The rows of D fall into several groups, and each row is roughly a mix of its group's hidden directions.
D:
[10 -5 18 -14 -2 0 14 -18 7 -10]
[-1 -15 10 4 -7 11 12 6 15 20]
[-5 -2 -6 20 18 -1 0 21 -8 -3]
[8 8 9 1 8 0 9 -21 14 -18]
[-5 24 -5 1 17 1 7 15 -9 6]
[8 10 22 14 -13 -5 5 -8 13 -4]
[22 11 -14 -5 -1 -1 15 -1 -14 -7]
[-11 -14 -9 2 -5 -11 -19 11 -16 8]
[11 -9 -9 4 -15 -7 -24 3 -7 -10]
[-17 -4 4 -15 -6 16 -11 -1 -2 19]
[-11 -6 -13 2 -14 -11 6 8 3 24]
[-17 1 -8 9 -20 10 -12 0 12 10]
[7 -6 10 -8 2 -6 16 -21 -2 -19]
[-12 -16 -12 22 0 -16 -6 -6 -1 -2]
[-2 9 -7 -15 -9 16 17 11 -6 13]
[-11 -11 -14 12 19 -9 -3 14 -10 4]
[8 -9 11 3 19 3 -8 -9 3 -22]
[4 14 -3 9 -22 12 -5 1 -18 2]
[-8 -14 10 -1 9 0 24 8 8 -12]
[0 14 -5 -11 7 3 -6 -13 -21 -16]
[5 5 3 24 20 -11 -4 -3 11 1]
[-7 -3 -2 -2 -9 20 -7 10 5 24]
[6 16 -1 -4 -3 2 -1 -18 -13 -23]
[-6 7 4 2 0 18 10 12 8 24]
[19 18 4 5 -8 4 6 -14 -17 -3]
[-12 -8 -1 -9 7 17 18 -8 9 14]
[6 12 -7 -3 6 -2 -8 -14 -14 -24]
[-7 -4 -17 -17 4 -3 -13 7 -4 20]
[12 13 8 -10 -7 16 0 -9 21 -2]
[-5 -9 5 25 6 -15 1 -6 -9 -13]
[-7 9 -11 4 21 -12 4 1 -17 -13]
[8 20 11 1 -11 12 -2 -12 -1 -18]
[-1 -24 6 5 -6 -10 5 -5 19 10]
[-6 8 -16 -15 15 -6 -13 9 -14 -8]
[8 -2 4 7 -21 18 1 3 11 17]
[9 8 6 2 0 3 -8 -19 -2 -26]
[8 2 7 5 -16 4 -24 -13 10 -7]
[5 16 -20 5 -12 -3 -20 -2 0 -7]
[6 5 -11 0 13 -18 -2 -2 -12 -22]
[-17 -19 -7 -1 2 -7 5 7 9 20]
[-4 26 9 -13 4 3 9 -13 -9 0]
[-10 -12 -10 7 2 -7 2 19 4 22]
[4 12 -1 8 17 -8 11 -10 -12 -19]
[-6 -9 -5 -8 -6 7 5 24 -5 20]
[5 -4 -16 -6 13 -11 -16 -11 -6 -16]
[4 -20 12 -4 -11 0 14 -8 13 14]
[4 3 -1 -12 19 -5 19 4 -18 -10]
[13 13 13 2 4 12 19 -2 4 -16]
[6 -5 -3 -20 15 -9 -15 11 -11 -9]
[2 5 -12 8 11 -9 -8 -8 -14 -24]
[-3 -12 8 2 -18 11 7 5 17 18]
[-1 -18 -12 17 -6 9 -9 1 18 -4]
[-8 -2 -8 -1 1 6 5 16 9 28]
[-1 6 -23 0 11 -3 -20 13 -9 1]
[0 26 -7 17 -2 7 -13 0 6 -9]
[4 11 -4 8 26 -13 2 -14 7 -5]
[2 -3 12 2 -19 16 12 -2 17 9]
[14 6 5 25 -6 -4 7 4 15 -9]
[-1 -3 10 -6 -21 -3 20 -7 9 14]
[-8 -4 8 -19 0 2 -3 11 -14 22]
[-5 3 -8 8 0 -9 -30 -2 -7 -10]
[11 -5 12 -10 -6 -10 15 -21 -2 -11]
[2 3 3 5 -3 -6 -18 -21 5 -21]
[-2 -22 0 -17 -14 4 -14 -9 -5 6]
[4 9 6 -25 -13 7 -2 -18 0 3]
[21 -10 0 9 0 -19 12 2 -1 -15]
[7 8 17 2 -3 -5 19 -19 8 -9]
[2 3 -12 -10 15 -6 -9 20 -15 11]
[7 -3 6 -9 22 14 -19 8 4 -4]
[-2 14 2 0 -14 13 -23 -13 1 -4]
[-5 -21 0 10 9 -18 -7 2 7 -15]
[-3 -15 4 6 5 -1 8 20 12 19]
[7 -3 16 11 12 -4 11 -4 3 -24]
[9 13 -4 -22 -1 -4 9 -13 -12 -12]
[8 2 12 17 -15 7 15 -15 7 5]
[5 27 6 3 -11 13 3 -13 4 0]
[-1 -2 23 3 6 6 17 -12 -6 -15]
[9 -10 18 -3 12 2 3 -15 5 -20]
[4 -5 11 -10 -19 15 5 -6 19 5]
[-7 -1 -7 -14 8 -11 4 -13 -14 -22]
[0 -21 6 -7 -14 -1 -15 11 -4 15]
[8 20 3 -22 -9 12 -5 -9 -4 -3]
[16 -3 23 6 -16 -9 11 -5 7 1]
[-2 -8 11 8 -6 0 5 -22 19 -12]
[9 15 -11 -2 8 -7 9 -13 -8 -21]
[7 8 12 7 0 7 -6 -16 -1 -25]
[9 -14 6 12 -21 -2 -18 5 8 0]
[9 -17 -10 -6 -7 -2 -11 19 -13 11]
[4 2 2 2 13 -15 3 -20 -7 -21]
[5 28 -12 1 -1 7 -3 -11 -6 -12]
[-9 -26 1 -12 -14 -2 -2 7 3 14]

One row of each group comes first, with its name. Which group is each row after those in?
[-6 15 -16 -6 14 2 -12 19 -8 4] | <66>
[-10 5 -17 15 11 -1 -16 10 -15 -3] | <102>
[13 -15 1 5 -8 -16 -5 -11 1 -20] | <67>

[-2 -8 -19 22 4 -16 -6 10 2 -4] | <102>
[10 -17 12 10 3 -8 9 -7 17 -13] | <102>
[10 8 7 -1 -18 7 9 -17 -13 -14] | <66>
[4 -19 7 -8 11 -19 -2 -12 -2 -13] | <66>
[-4 6 -18 -11 14 2 -18 10 -14 5] | <102>
[-2 10 3 15 20 4 9 9 20 -3] | <66>
[2 -26 2 -1 0 -11 0 -4 20 10] | <102>
[-2 19 17 -2 -4 12 16 -8 7 12] | <67>
[-19 -5 10 -16 -4 10 -6 -18 3 7] | <67>
